Families of rows that turns and mirrors carry onto each other, the same ones carrying the whole set onto itself: the rest of each named row's family, in list order
9 families of 4 rows
bana: [242, -181, -42, 204, -47, -345, -209, -164, -94, 202, -159, 204]
tup: [73, 266, -39, -83, -343, 51, -305, -249, 99, 153, -367, -59]
malur: [93, 80, -100, 43, -282, -270, -100, -133, -248, 177, -42, 232]
Limav: [44, 119, 57, -157, -372, -197, -125, -247, 56, 253, -414, -105]
gitov: [-23, 70, -3, 114, 175, -237, -122, 257, 241, -145, 127, -2]
zegoz: [196, -149, -46, 98, -370, -228, -59, -94, -236, 183, -137, 132]
Gak: [-176, 114, -118, 130, 220, -164, -310, 135, 154, 4, 11, -15]
sagov: [-154, -40, -44, 69, 127, -342, -266, 200, 342, -154, -105, -20]
Moli: [216, -55, 255, -78, -120, -133, -229, 129, 292, -258, 97, -298]
merer: [140, 35, 145, -377, -34, 45, -138, 33, 291, -232, -107, -198]
reded: [-127, 134, -37, -48, -365, -56, -180, -268, -41, 192, -361, -111]
pup: [73, -17, 111, -267, -86, 153, -218, -34, 313, -235, -37, -261]
tono: [245, 211, 65, -38, -455, -81, -114, -305, 42, 111, -295, 18]
Rovab: [146, 88, 25, -344, -271, 62, -62, -149, 16, 179, -348, -119]
Vukar: [296, 0, -37, 53, -149, -314, -218, -122, -299, 84, 92, 95]
zupi: [1, -80, -126, 157, 207, -355, -351, 48, 227, -132, 36, 42]
Rigi: [-132, 79, -62, 178, 116, -141, -314, 85, 324, -161, -2, 192]
Gofin: [207, 111, 215, -202, -40, -4, -92, 48, 281, -321, 86, -138]
vaz: [171, -192, -157, 175, -123, -276, -249, -149, -177, 210, -55, 153]
tusuf: [-248, -11, -67, 104, 8, -162, -389, 227, 302, -61, -35, -35]
bamo: [-133, 33, -31, 77, 78, -311, -236, 199, 367, -254, -52, 14]
det: [235, -155, -82, 152, -188, -405, -112, -17, -128, 200, -279, 141]
ter: [52, -170, 266, -134, -92, 15, -162, 62, 318, -297, 21, -212]
rogef: [223, 127, -1, -271, -316, -25, -132, -233, 79, 199, -324, -227]
zub: [181, -217, -36, 57, -323, -300, -112, -100, -258, 123, -119, 131]
zanik: [59, -11, 180, -210, -340, 6, -51, -187, -4, 284, -316, -103]
poge: [90, 145, 67, -77, -388, -199, -57, -224, 23, 305, -363, -77]
fivez: [318, 10, 184, -9, -72, 111, -195, 13, 243, -291, -19, -282]
mina: [277, -81, -20, 116, -279, -381, -99, -170, -274, 13, -103, -44]
zos: [66, 49, 189, 52, -72, 139, -136, 86, 437, -245, -32, -150]
zodir: [-8, -84, 265, -91, -79, -5, -149, 63, 334, -335, 77, -143]
resab: [-110, -179, -30, 93, 68, -250, -311, 155, 225, -264, -59, 185]
metak: [28, 32, 297, -284, -42, -120, -149, -8, 365, -269, -86, -189]
kure: [45, 240, -8, -141, -301, 63, -43, -169, 18, 285, -295, -21]
redu: [-28, -161, -19, 173, 202, -269, -350, 14, 253, -105, -29, 188]
vada: [382, -45, -16, 221, -190, -278, -66, -132, -158, 150, -81, 161]

Same family as Limav: sagov, ter, zub
Same family as vada: Rigi, Gofin, kure
Same family as gitov: malur, tono, zos
Same family as poge: zegoz, bamo, zodir
Same family as mina: Moli, reded, tusuf
Same family as Rovab: bana, merer, redu
Same family as rogef: pup, zupi, vaz

Families of rows that turns and mirrors carry onto each other, the same ones carrying the whole set onto itself: the rest of each named row's family, in list order
4 families of 4 rows
E: [84, 247, 65, 144, -7, 120, 69, -267, -4, 283]
S: [-129, -27, -296, -64, 93, 94, -366, 255, -44, -176]
L: [-132, 124, 112, -51, -249, -9, -276, -37, -236, -60]
M: [-309, -24, -467, 148, 154, -46, -275, 175, -45, -46]
B: [-122, 281, 74, 60, -337, -104, -254, -1, -125, 0]
R: [104, 97, -345, 144, 363, 221, 0, 27, 201, 185]
D: [-224, 252, -60, -86, -314, 66, -253, -83, -136, 114]
G: [185, -27, -196, 165, 415, 149, -56, 86, 91, -9]
J: [-217, 103, -451, -90, 51, 142, -321, 204, 72, -6]
V: [174, 128, -284, 247, 350, 54, -54, 168, 225, 44]
F: [-21, 5, -310, 361, 392, 5, 49, -31, 54, 136]
T: [-358, 115, -105, 113, -218, -131, -246, -78, -254, 46]
Q: [188, 114, 201, 194, 77, 55, 46, -213, -90, 116]
P: [-153, 136, -356, 10, -1, -26, -377, 310, 68, -137]
N: [190, 263, 118, 284, 31, -8, 61, -162, 38, 169]
H: [-72, 126, 46, 336, 20, -99, 72, -283, -146, 226]

Same family as M: F, T, H
Same family as B: V, P, N
Same family as R: E, D, J

Families of rows that turns and mirrors carry onto each other, the same ones carrying the whole set onto itself: the rest of each named row's family, in list order
4 families of 8 rows
sipi: [192, 28, -14, -252, 144, 12, 33, -358, 159, -305, -190, 73, 427, -85, -263, -202, -26, 130, -220, 15, 279, -429, -65, -197, -86, -226, -36, -152, -78]
rad: [170, 284, 94, -204, -179, 60, -538, -374, -312, 148, 313, -39, -134, 247, -300, -487, -78, 179, -267, -105, 95, -350, 69, 290, -360, -156, 43, -529, 7]
duk: [230, -20, 34, -231, 281, -50, -202, -176, 3, -207, -139, -85, 460, 197, -145, -390, 207, 384, -241, -30, -88, -481, -44, -110, -99, -270, 182, -182, -78]
zopu: [447, 444, -8, -454, -247, 34, -289, -72, -65, 420, -31, 37, 152, -80, -34, -63, -106, -216, -109, -42, 313, -278, 260, -50, -171, 9, 139, -644, 105]
fad: [-48, -7, 198, -237, 307, 118, -28, -250, -220, -23, 194, -194, 377, 75, -81, -367, 194, 539, -163, -25, 130, -502, -54, -233, 3, -198, 167, -377, 17]
vigag: [124, 170, -294, -262, 119, 18, 168, -215, -24, 30, -49, 177, 521, -170, -155, -41, 30, 80, -232, 12, 148, -52, 57, -340, 97, -287, 96, -235, -133]
mozam: [170, 420, -67, -352, -20, 195, -541, 183, -301, 368, 591, 133, 75, 138, -122, -319, 16, 120, -309, -83, 62, -142, 108, -191, -278, -116, 188, -516, -48]
sogom: [176, 99, -48, -407, 246, 249, 70, -88, -154, 121, 309, -226, 469, 20, -156, -96, 327, 322, -61, -46, -67, -95, -68, -333, -132, -366, 3, -356, -72]
Pazu: [113, 342, -9, -414, -212, -9, -444, 69, -236, 54, 31, -209, -64, 414, -77, -347, -140, 123, -185, -203, -41, -280, 258, 265, -208, -18, 80, -439, -46]
tuvo: [328, 36, 61, -562, -215, 143, -397, -194, -151, 66, -240, -114, -247, 117, -291, -209, -103, 70, -261, -5, 485, -349, 235, 97, -139, -14, -17, -513, 68]
Zus: [352, 388, 101, -288, -45, 197, -591, -151, -367, 464, 463, 190, -22, 116, -153, -217, -55, 114, -143, -122, 32, -176, 113, 11, -187, -152, 211, -593, 20]
Nuro: [182, 60, -258, -235, 336, 42, -107, -83, -219, 173, -51, -49, 463, 83, -220, -219, 221, 344, -299, -43, -140, -111, -3, -266, 84, -421, 218, -263, -198]
Fek: [172, 84, -398, -336, 473, 162, -211, 88, -193, 205, 181, -68, 303, -34, -121, -321, 61, 344, -227, -112, 14, -198, 7, -300, -59, -469, 142, -259, -235]
ril: [104, -106, -206, -372, 209, 26, -31, -327, 127, -192, -116, 67, 276, -168, -269, -422, 97, 51, -202, 1, 459, -562, 118, -97, -130, -345, -111, -287, -43]
Pof: [239, 111, -166, -346, 130, 165, -8, 146, -134, 213, 184, -43, 565, 76, -55, -114, 270, 301, 39, -28, -189, -324, -243, -124, -72, -137, 183, -446, 18]
Liri: [186, 489, -75, -513, -30, 200, -552, -256, -169, 212, 70, -2, -78, 452, -237, -541, -48, 43, -135, -130, -7, -302, 256, 210, -121, -41, -16, -432, -170]
tevan: [353, 558, -161, -592, -206, 158, -468, -133, -126, 205, -19, 104, 183, -58, -395, -174, -195, -11, -60, 103, 379, -188, 311, -26, -306, -143, 158, -632, 89]
vis: [314, 215, -214, -404, -86, 191, -458, 0, -242, 315, 331, 210, 125, -166, -474, -179, -33, -167, -193, 74, 468, -118, 85, -225, -244, -62, -151, -680, 27]
gavun: [190, 111, -440, -374, 161, -52, 79, -7, -15, 60, 113, 208, 546, -308, -84, -226, 41, 11, -132, 25, 266, -155, 154, -301, -112, -287, 63, -387, -28]
faz: [-40, 237, 67, -260, -29, 211, -611, -162, -240, 118, 320, -96, -199, 265, -327, -551, 77, 186, -407, -58, 207, -495, 124, 69, -275, -182, 7, -471, -69]
roli: [406, 295, -90, -441, -131, 196, -546, -183, -332, 230, 296, 195, -23, -145, -325, -24, -43, -24, -71, 105, 320, -22, 141, -27, -82, 2, -46, -668, 119]
didu: [42, 175, -16, -336, -259, -8, -428, -162, -83, -82, 200, 142, 30, -10, -301, -455, 130, -177, -270, 160, 410, -421, 286, 71, -280, 95, -138, -624, 152]
Fasi: [208, -165, -344, -226, 63, 219, 231, -190, -207, 264, -119, 20, 320, -134, -300, -142, 182, 114, -83, 182, 197, -199, -183, -177, -15, -129, -94, -539, -57]
nari: [340, 343, -154, -279, -33, 77, -351, -25, -402, 596, 85, -100, 16, 170, -236, -283, -390, 134, -230, -247, 213, -206, 8, -47, -148, -86, 102, -576, -168]
liba: [12, -45, 70, -210, 194, 329, -42, -107, -128, -39, 31, -74, 187, 154, -197, -231, -35, 545, -126, -59, 107, -603, -336, -66, -108, -252, 195, -260, -54]
zeg: [-132, 59, -53, -131, -100, 204, 231, -245, 72, -183, -82, 41, 250, -4, -34, -160, 123, 52, -29, 171, 65, -473, 16, 31, -141, -152, 61, -351, 16]
nudug: [268, 217, -34, -693, -284, 18, -409, -293, -188, 77, -50, 201, 7, 262, -403, -507, -79, 127, -212, -44, 402, -321, 287, 159, -165, 20, 44, -546, 125]
sogi: [38, 4, -70, -345, 321, 42, -208, -85, 51, -190, 80, -23, 216, 169, 84, -560, 212, 332, -266, -85, -28, -561, 156, -59, -120, -299, 155, -175, -94]
nakor: [358, 549, -162, -363, 43, 214, -464, -123, -345, 412, 111, 119, -9, 132, -137, -408, -302, 201, -205, 66, 178, -101, 241, -156, -196, 51, 233, -512, -156]
mez: [156, -212, -96, -212, 152, 125, 277, -168, -217, -27, 120, 126, 469, -67, -248, -190, 29, 104, -19, 109, 159, -24, 36, -347, -180, -148, -111, -416, -35]
goke: [206, 255, -47, -365, -336, -20, -448, -305, -243, -111, 209, 28, -67, -19, -339, -296, -34, 31, -158, 117, 311, -190, 184, 259, -246, 99, -154, -605, 167]
tev: [-130, -31, 118, -72, 237, 108, 30, -315, -44, -213, 0, -71, 511, -22, -247, -249, 56, 30, 101, 71, 174, -471, 61, -80, -115, -257, -89, -421, -3]

Same family as duk: sipi, rad, vigag, Zus, Nuro, roli, goke
Same family as gavun: mozam, Fek, ril, vis, faz, didu, sogi
Same family as nakor: fad, sogom, Liri, tevan, nudug, mez, tev

